Families of rows that turns and mirrors carry onto each other, the same ones carrying the whole set onto itself: the rest of each named row's family, in list order:
4 families of 4 rows:
Q408: [  8  27   8 -12   3  -5  15   3 -25 -59 -32  19 -15   9  22  39   7   3
  39  -8 -27 -23 -13 -22   1  11  40  -6  19]
Q472: [ -3  -2 -19  32  22  24   7  17 -15  -9 -27 -13  16  17  16 -20  -3  22
  -8  15 -22 -14   7  25 -31   1  18  11  -2]
Q558: [ -1  11 -19   6  33  16 -19  17 -26 -14 -41 -16  -5  37  -9  18  14  -4
  31 -21 -16 -17   7 -12   8  -9  20   3   7]
Q540: [ 10  19  -4 -12 -15  -4  -1  14 -42 -68 -13  -6 -29   7  10  49  11  -2
  29   2 -40 -15 -12 -16   0  33  36  -2  -1]
Q965: [ 11  16 -16  23   4  13   1  15 -22 -12 -11 -13  15  13  27 -32   5  21
  -4  17 -24  -5  16  15 -25  -7  13  17  -8]
Q193: [ 13  10   1 -15  -8  -8   1  10 -31 -60 -11 -10 -31   4  11  55   0   9
  17 -21 -33 -29 -26 -10  13  16  31   1   3]
Q692: [  7  24 -15  -2  35   7 -29  12 -18 -19 -33 -19 -12  17  -2  18  10  12
  12 -22 -30  15  -1 -10   8  -2   3  25  -8]
Q778: [ 19  15   0  18 -35   1   8  19 -23 -24  14  -4  10   6  33  12  -8   3
   7  22 -29 -44 -20   8 -14  36  39 -15   1]
Q798: [ 15  21   7 -13  -5   0  -4  17 -27 -72 -23 -10 -21   9  21  53  15   8
  34 -12 -37 -16 -16 -13  -6  34  37  -8  10]
Q832: [ -1  18 -16   6  44  12 -12  17 -22 -38 -36 -13   2  26 -17  19  15   5
  24 -23 -40  11   4 -11   0   7  21  19   1]
Q231: [ -7   0 -12  22  10  29  -6  12  -8 -20 -20 -44  10   3  25 -11   0  15
  -4   2 -14 -18  25  23 -20  -7  25  -8  -2]
Q209: [-10  10 -22  -7  31  17 -20  11 -30 -34 -28 -14   1  17 -20  22  11   3
  17 -17 -35   9 -12  -8   8   5  16  29  -5]
Q286: [  5   6 -21  21   6  27  -6  13 -22  -6 -30 -17  25  10  19  -9  -2  32
 -14  11 -24  -9   0  24 -25  -6  12  26  -4]
Q967: [ 17   9  10  18 -28  13   3  24 -15 -29 -11 -10   2   5  46  20  -7  12
   4  27 -12 -39 -18  15 -33  40  31 -18   4]
Q928: [ 10  28  21  14 -19  12   3   9   6 -33  -7  -8  16 -13  40  17 -16   5
   9  23 -20 -21  -7   4 -21  35  37 -25   5]
Q294: [ 30  21  -2  23 -39   7   0  20 -26 -26 -13  -6   2  -1  42  21  -9  17
   0  31 -28 -31  -6  12 -31  37  30 -12  -1]

Which other rows belong to the same family as Q540? Q209, Q286, Q294
Which other rows belong to the same family as Q798? Q472, Q832, Q967

Families of rows that turns and mirrors carry onto each other, the same ones carrying the whole set onto itself: the rest of each named row's family, in list order:
3 families of 6 rows:
Q667: [  1 -15 -17   7 -11   0 -17 -19   8   0 -25  23 -18  16  17  -5  25  -9
   8  -5  18 -15  -8  -3   1  26 -21  -3 -25  10  41   3  23 -23   8  -1
 -19  11]
Q924: [-11 -17  32  20   1   5 -37  -2   3 -24 -13  13   6  12 -13  -9  22  -9
  12  18  27  30  12 -26   2  -4   4   0 -13   1  -7  -2  10 -38  11 -38
   4 -15]
Q571: [-35  22  10  -1 -11   7 -10 -25  23 -28 -36   7 -38  19  -7  23   7   4
 -18  21  -1  12  -5  12  -2   5  -9   6  -2   8  16 -15   5 -15 -11  18
 -15  30]
Q27: [  9 -26   1  11  16   3  -8  -3  31  -1  -7 -16   3  -7   7 -11  22  -9
 -32  25   4  17 -15 -19   3 -35   1  43  -1  -2   3 -38  -9 -28 -15  -1
 -12 -18]
Q914: [ -3 -11   4  24  23 -24  -9 -22 -23  -7 -14  -8   1 -14 -18  -4 -23  28
   1  24  14 -15   2   5   1  19  -2  -4  13  21  35  -4   7 -11  21   5
 -22  31]
Q289: [-14 -14 -11  21  -6   7 -20 -16   0   7 -30  15 -17  12   2  -9  18 -15
   0 -17  28 -16 -12  -1   1  30 -18   7  -5  20  40  -2  31 -38   9   5
 -30  18]
Q396: [ -5   3 -17   3  -8   7  -7 -16   4   4  -9  19  -8  15  28 -16  19 -17
  -1  -1  27 -19   8  -1  -6  12 -32  -1 -17  10  31   3  27 -35   7 -17
 -18  20]
Q756: [ 26 -16  -3  24  25   3  -5  -8  19  -9  -7 -17  17 -16  -2   1  16  -6
 -32  26  -1  10 -10 -24   4 -20   0  51  -4 -16  -5 -34  -5 -25  -7  -9
 -26  -8]
Q793: [ -5   1  12  26  26 -36 -20 -13 -25  -2 -12   5  -4 -18  -5   4 -23  15
  -1  34  22 -15  -4  -5 -10  11   6  -5   9  -2  34 -13  -5 -19  21  14
 -29  30]
Q389: [  7   8  12  32  29   0 -21   3 -18  10 -12  36  12  -1  -7  11   4 -27
  -9   9  24  35 -13  11  24 -21   6  34   7   3   4 -10  10 -24  15 -26
 -60  -1]
Q98: [  6  -9  12  23  39   2 -20  -3 -24  -3  -2   5   1  -8 -16  23  -1 -25
 -14   2  24  37 -11  21  31 -29  -1  11  18  12  21 -15  -6 -29   0 -32
 -48   6]
Q547: [ -3  -4  20  33  33   4 -19   7 -29  -8   0  20   2  -6  -8  20  -7 -30
 -19  11  22  31  -5  13  13 -29  -2  29  10   8   7 -17  -7 -21   5 -17
 -59  -8]
Q620: [ -9   6  19   3   8   1 -23  -4  21 -21  -3  10  18  17 -10 -18  19  -7
  -2  31  21  32  -2   2   7  -6  10   1   3 -16 -26  -3   6 -28   5 -38
  -1 -20]
Q211: [-24  18   4   7   4  13  11 -26  19 -30 -31  14 -32  12   1  23   2  25
 -18  25   4  14  -2   0   9  -6  -6   4  -8  16  20 -19   6  -6 -17  22
 -23  34]
Q327: [-15 -11  18  14   2  -2 -37   6  12 -20  -1   8  19   8  -4 -20   6 -14
   6  22  27  37  12   1   1 -13   7   7  -6  -5 -13   4  19 -32  13 -39
   3 -14]
Q919: [ -7  -6   7  25  17  -8 -15 -18 -13  -1 -16 -25  -3 -12 -22   2 -29  36
  -5  25  13 -16   7   7  -8  17  -5   8   6   6  43 -16   2 -26   7   4
 -21  34]
Q521: [  9 -23 -12   2  20   4  -3  -3  16  -4 -16  -4   5   5  -2   1  16  -8
 -36  22   0  15  -3 -26   2 -37  16  55   3  -2   9 -29   0 -26 -19   2
   1   1]
Q401: [-16  20   7  14  -5  18   1 -27  27 -26 -16   5 -31  -6   4  18  18  13
 -12  20  12  24 -16   1 -11  -7  -5   5   0  20  12 -33   7   6  -8  20
 -18  35]

Which other rows belong to the same family as Q756? Q571, Q289, Q389, Q620, Q919
Which other rows belong to the same family as Q547? Q667, Q27, Q914, Q211, Q327

Families of rows that turns and mirrors carry onto each other, the same ones carrying the whole set onto itself: the rest of each named row's family, in list order:
3 families of 6 rows:
Q255: [  1   0   1  -7   3 -22  16  -9 -26 -29   2  -4  12  24   1  -3  34  24]
Q985: [ 25 -17   9 -27  -5   8  14  -8   3  15   5   0  12  22  27  10  -6  10]
Q398: [-13  -2   2   3  13  23  21 -22   1   6  19   8  38  21   6 -15   2   5]
Q841: [ 20  20   2 -15  13  25  -9 -15   4  11  22   4 -15   0  35 -13 -16   4]
Q462: [ 12  15   0  16   7  -6  33  12  15   8  14 -25 -14   2 -17  14   3  16]
Q371: [ -8   1   2  -4   0  -4  30   2  -5  -6 -21   0 -17   5  20  18  -4  21]
Q14: [-14 -14  27 -32  -1  -9  15  -8   0  11  10   8  18  15   7  13   4 -18]
Q486: [ -1  15  13 -18  37  -1 -16  -3   0  20  20   5  -2   9  12  -3 -21 -21]
Q581: [ 11  15  35  33 -22   8  10 -17  -1   4  17 -15 -10  -9  -3  -3  15  -3]
Q38: [ 28   6   6  25   9   1 -11 -13 -10  -8  32 -10  24  23 -14 -14  18   2]
Q336: [-23  18   9 -23   9 -26  15  10   2 -28  -4   2 -15  -1   1  18  10  -1]
Q497: [ 12   2  30  17 -18  -6 -21 -12  -4 -12  13   8  -5   5 -11  11  13 -32]
Q25: [-16  27 -25  21  20  13  21  -7   3 -18  22  11 -11   6 -14 -13  14  16]
Q81: [ -9  -1  -1   7  -7  12   5 -32 -31  -5  14  34 -12  18   7 -22  29   6]
Q438: [ 11  19 -17 -12  43  -7  -6  -5 -20  -1  25   0  -6  23  10 -19   5  20]
Q506: [  1   9   3 -14   4  -9 -15  -8 -17   6  20  32 -46   6   0   3  11 -19]
Q492: [  0  22   1   5   6  -2   8  12  30 -10  28  -1  -4  -3 -28  14   2 -19]
Q161: [ 27  16  12 -10 -15   0  -2 -16 -14   4  31   5 -41  -4  11 -12  25   8]

Which other rows belong to the same family as Q371? Q985, Q841, Q462, Q581, Q161
Which other rows belong to the same family as Q81? Q255, Q398, Q38, Q25, Q438

Families of rows that turns and mirrors carry onto each other, the same ones carrying the whole set onto itself: the rest of each named row's family, in list order:
3 families of 6 rows:
Q83: [ 41 -19  11  -4 -22  43  16  -4  13   8  24  -6]
Q454: [ 16  -7   8  25 -29 -34  -2   9   3  18  29   0]
Q805: [ -5 -25   9  40   6  15  11   7  -3  -4  27 -17]
Q457: [ 44 -11  24 -11 -14  15  24  35  12  25   5   2]
Q281: [ 44 -15  26  -1 -40  19  15  18  13  12   7  10]
Q93: [ -8 -21 -11  33   7  12   9  20  17  15  31 -17]
Q111: [ 34  -2  28   3 -32 -24   8   1   3  29  24   1]
Q75: [ 52  -4  25 -12 -15  -3  16  -8  -6  22  27  -7]
Q150: [ 47 -16  -2  -9  -3  37  22  22  15  12  21  -8]
Q753: [ 16 -24   3  17   2  41  16 -11   5   0  33 -19]
Q89: [ -9 -16  16  32  -5 -11  11  33  14  28  16  -7]
Q154: [ 50  -9   4  -4   4   9  14 -10 -13   2  37 -15]
Q481: [ 23 -17  32  21 -34  -8  10  34   5   9   1  12]
Q853: [ -3 -22  23  42 -11 -10   8  28  -5   0  11  -2]
Q46: [ 20 -21 -19  13   8  35  15  14  17   7  33 -17]
Q21: [ 32 -13 -14  18   7  -2   6  -3 -13 -10  41 -17]
Q610: [ 14 -11 -12  32  -8 -24  -3   6  -4  -1  37  -9]
Q55: [ 16 -12  32  10 -14  -9  19  42  11  31   3   2]

Which other rows belong to the same family as Q281? Q83, Q805, Q753, Q481, Q853
Which other rows belong to the same family as Q454? Q111, Q75, Q154, Q21, Q610

